In the rows, zero is written as 128.
The rows of D fall into a few groups, which share some directions, and each row is roughly a mix of its group's hidden directions.
D:
[[ 92 166 172 109 106 126 126 125 156 134  76 137 186 123 136  78  91]
 [ 59 137 139 105  82  98 154 117 142 170 125  99 177  99 133 125  98]
 [112 159 139 111  50 141 142  85 176 142 112 140 170 136 150 109  98]
 [203 110 131 176  97 147 159 125 157 109 177 129 123 148 152 162 142]
 [108 129  89 112 192 124 108  87 123 135 109  99  75 185 105 120 141]
 [140 164 117 113 157 161 110 109 114 113  54 139 109 161 131  63 110]
 [101 141 138  99 121 139 103 119 174 100  68 133 132 119 107  55  93]
 [139 152 186 148  97 131 153 171 121 127 109 141 191  78 146 125  94]
 [168 105 126 148 208 132 100 152  96  97 120 149  85 128 126 129 168]
 [155  79 126 140 107 129 124 184 122  93 165 148 112  52 117 139 142]
 [161 103 159 130  98 134 113 157 155  92 126 193 161  86 149  86 146]
 [ 96 166 100 114 143 133 137  76 126 159 111  77 109 198 115 135 104]
 [ 49 159 123  91 132 113 126 102 126 149  83  80 126 116 110 119  88]
 [116 155 130 115 109 141 136 188  53 149 110 143 155  75 128 118  99]
 [115 176 176 125  97 140 138 129 152 126  74 132 179 110 132 101  71]
 [105 146 152 135  89 113 170 169 101 169 145 110 183  89 125 155  89]
 [ 98 142 114 125 213 113 121 131  86 143 104  85  93 154  96 141 123]
 [156 102  83 136 117 140 129  80 165 126 172 114  85 192 127 142 153]
 [106 152 100 107  70 159 137 100 159 115 103  95  98 106  98 124  68]
 [171 129 191 162 162 130 112 121 183  76  99 155 142 137 144 121 140]
 [170 169 165 162 127 150 168 114 160 126  88 114 159 169 139 110  81]
 [139 183 133 130 114 158 158 165  63 156  89 128 157 119 137 115  82]
 [ 43 133 108  83 144 105  98  95 134 138  96  93 111 126 117  94 124]
 [136  92  67 122 148 127 118 120  94 142 180 122  74 157 121 152 174]
 [186 127 162 147  84 149 141 166 140 107 129 188 168  92 145 116 121]
 [124 130 123 113  84 145 132  93 181 110  88 131 136 131 151  46 107]
 [133  99  68  97  70 153 110 126 109 113 142 150  94  98 152  81 153]
 [ 72 137  83 105 164 115 122 102  90 159 127  73  88 154 109 148 128]
 [187  75 108 144 103 135 145 131 149 108 190 150  98 125 129 159 165]
 [ 65 113  90 103 127  98 143 115 121 173 164  72 110 136  94 156 120]
 [114 147 164 127 148 118 132 189  67 136 101 143 163  65 128 131 112]
 [ 88 150 138 120 163 108 141  78 172 154  98  85 138 183 108 125  99]
 [118 137 144 108 122 141  92 125 136  90  66 168 136  91 155  58 132]
 [135  97 107 147 121 115 153 166  92 145 199 100 114 103 117 190 141]
 [102 105  73 114 166 113 121  91 123 152 154  91  77 175 106 145 152]
 [141 101 108 149 126 110 151 137  94 160 203 115 126 141 141 191 166]
 [112 117  73 122 166 120 125 114  84 156 160  91  76 165 113 164 153]
 [111 135 109 106 177 130  95  86 153 118  83 125  97 185 118  76 136]
 [174  86 118 131 140 137  95 115 161  89 136 182 106 144 147  90 180]
 [ 88 154 115 112 174 113 144 113 119 173 109  81 124 181  82 136  93]
 [120 165 174 127 108 134 144 170 104 131  84 146 178  73 128 120  83]
 [ 88 130  96 124 182 105 128 112  90 154 141  70  88 157 109 166 137]
 [ 78 137 129 101 208 107 102 116 110 136  70 120 109 125  99 111 124]
 [107 110 172 140 139  91 130  89 223 116 129 110 152 145 121 133 128]
 [112 159 148 116 190 135 101 126 125 106  47 134 121 133 113  84 103]
 [191  90 166 171 136 120 147 136 178  91 167 136 131 132 137 157 154]
 [111 138 165 112 134 127 105 141 155  98  62 153 154  93 131  60 108]
 [132  87  97 117 129 121  96 162  84 116 178 155  92  90 123 155 179]
 [ 85  89  80  86 105 116  96 147  92 133 161 141 100  78 121 119 160]
 [127 114 164 131  75 124 127 166 140 105 128 158 172  51 153 104 124]
 [141 126  53 113 114 156 132 114  69 149 157 121  74 155 132 139 150]
 [102 172 174 117 103 131 138 138 138 129  72 130 177  89 128 106  73]
 [168 137 117 159 102 139 162 117 105 152 186 118 132 172 159 188 148]
 [155 135 174 165 134 120 142 182  96 129 158 143 161  91 133 192 133]
 [175 133 118 148  81 158 146  81 195 119 145 133 123 182 135 129 117]
 [104  76  97 125 132  97 135 159 105 144 190 103 104  88 101 167 148]
 [159  99 106 147 147 117 135 116 106 149 192 135 115 169 153 171 189]
 [126 106  93 141 143 111 147 126  93 162 191  94 102 149 123 192 157]
 [173 138 119 135  76 174 119 106 181  84 115 143 113 154 138  80 113]
 [112 157 154 120 164 127 120  92 174 121  59 119 139 165 119  78  98]
 [165 126 173 158  96 131 144 187 111 116 152 155 174  76 153 143 129]
 [ 63 136 141 103  82 100 150 140 137 165 136  99 175  91 111 131  88]
 [164 108  81 146 146 140 131 104 114 130 176 110  74 181 131 164 164]
 [156 156 171 142  81 151 135 118 184 111  97 155 173 136 145  95  93]
 [112 130  93 129 134 116 157  87 136 173 164  79 108 188 110 174 124]
 [162  90  93 130 158 139  94 105 155  89 147 143  68 164 121 119 173]
 [123 105  72 125 148 123 133  99 112 146 170  89  70 165 111 171 153]
 [150 130 116 143 172 134 125  75 177 115 116 109  94 208 116 125 134]
 [116 122  64 114 141 131 137  93 109 162 153  92  79 188 105 146 134]
 [166 123 171 169 103 124 157 182 121 125 167 137 169  89 136 173 122]
 [138 152 189 143 174 124 117 126 172  99  65 137 156 141 120  96 105]
 [133 140 177 126  99 134 114 141 167 102  88 170 178  98 145  73 111]
 [158 158 164 149  89 153 141 101 196 113 103 139 164 159 142 105  94]
 [128 127  85 139 157 126 144 108  96 157 166  83  83 179 117 179 143]
 [119  95  80 130 115 111 146 113 122 160 203  93 104 157 121 171 154]
 [171 134 115 170 151 140 148 100 142 137 162  96 105 204 126 172 133]
 [179 136  88 147 120 167 130  83 143 111 143 119  78 196 138 134 139]
 [128 117 156 112  74 131 117 123 191  94 105 165 157  89 139  79 119]
 [ 81 113  70  98 152 112 122 109  89 154 147  85  77 136 106 154 143]
 [162 139  90 147 126 149 139  88 127 140 162 103  96 212 141 153 144]
 [151 123 145 124 147 143  85 178  92  83 106 183 123  78 135 102 150]
 [169 103 177 162 160 116 108 180 137  88 152 162 135  96 118 162 153]
 [ 49 134  98  77 140 110 100 129  85 148 102 111 112  94 114 104 127]
 [178 111 167 145  89 141 131 149 173  92 129 183 162  96 147 103 134]
 [141 136 163 120  84 145 113 131 175  96  93 173 166 106 148  70 116]
 [109 105  59  99 150 128 104  94 118 136 145 117  64 169 106 123 157]
 [100  76 103  85 118 109  98 149 111 113 140 161 110  64 129  99 167]
 [104 157 171 122 119 129 104 115 173 111  72 142 173 132 143  67 104]
 [130 173 107 112 105 164 143  91 119 141  68 120 130 158 157  69  93]
 [195 114 162 160 135 148 114 162 123  83 122 186 137 101 157 117 154]
 [106 133  91 105  55 138 144 132  71 159 150 129 138  83 166 136 132]
 [195 146 159 175 123 147 176 160 111 131 147 129 144 128 128 186 107]
 [142 133 182 140 124 125 129 186 109 108 107 165 171  56 138 124 119]
 [171 105 105 156 118 131 146 124 108 143 200 126 114 158 151 183 169]]

One row of each group comes first, with its name. Which group is each row after those in?
[131 138 143 157 124 110 176 121 134 170 171  88 153 155 122 203 111] : (66)
[ 68 180 147 105 129 127 116 125 113 148  65 113 159 119 126  93  84] : (60)
[145 125 174 124 137 128 101 132 148 100  84 196 165 106 157  80 148] : (7)

[211 127 115 170  91 169 153 125 126 108 157 142 113 146 167 140 141] : (66)
[ 86 179 140 102 145 135 120  96 142 136  55 111 137 148 114  95  82] : (7)
[135 175 153 120 116 158 124 132 107 115  56 154 155 107 161  74 102] : (66)
[ 59 163 119 109 176 111 115 117  87 159  93  79 121 145 116 127 110] : (60)
[123 141 167 117 128 137 104 150 155  91  66 158 153  92 125  64 102] : (7)
[135 132  92 128 127 129 137  66 137 160 159 115 110 209 148 153 156] : (7)
[171 126 192 157 111 128 136 138 192  89 117 154 172 115 146 111 120] : (60)
[117 166 165 122  93 140 143 143 117 132  74 140 180  86 155  87  87] : (66)
[ 79 121  84  96  95 115 134 142  68 174 167 114 123  94 125 157 137] : (66)
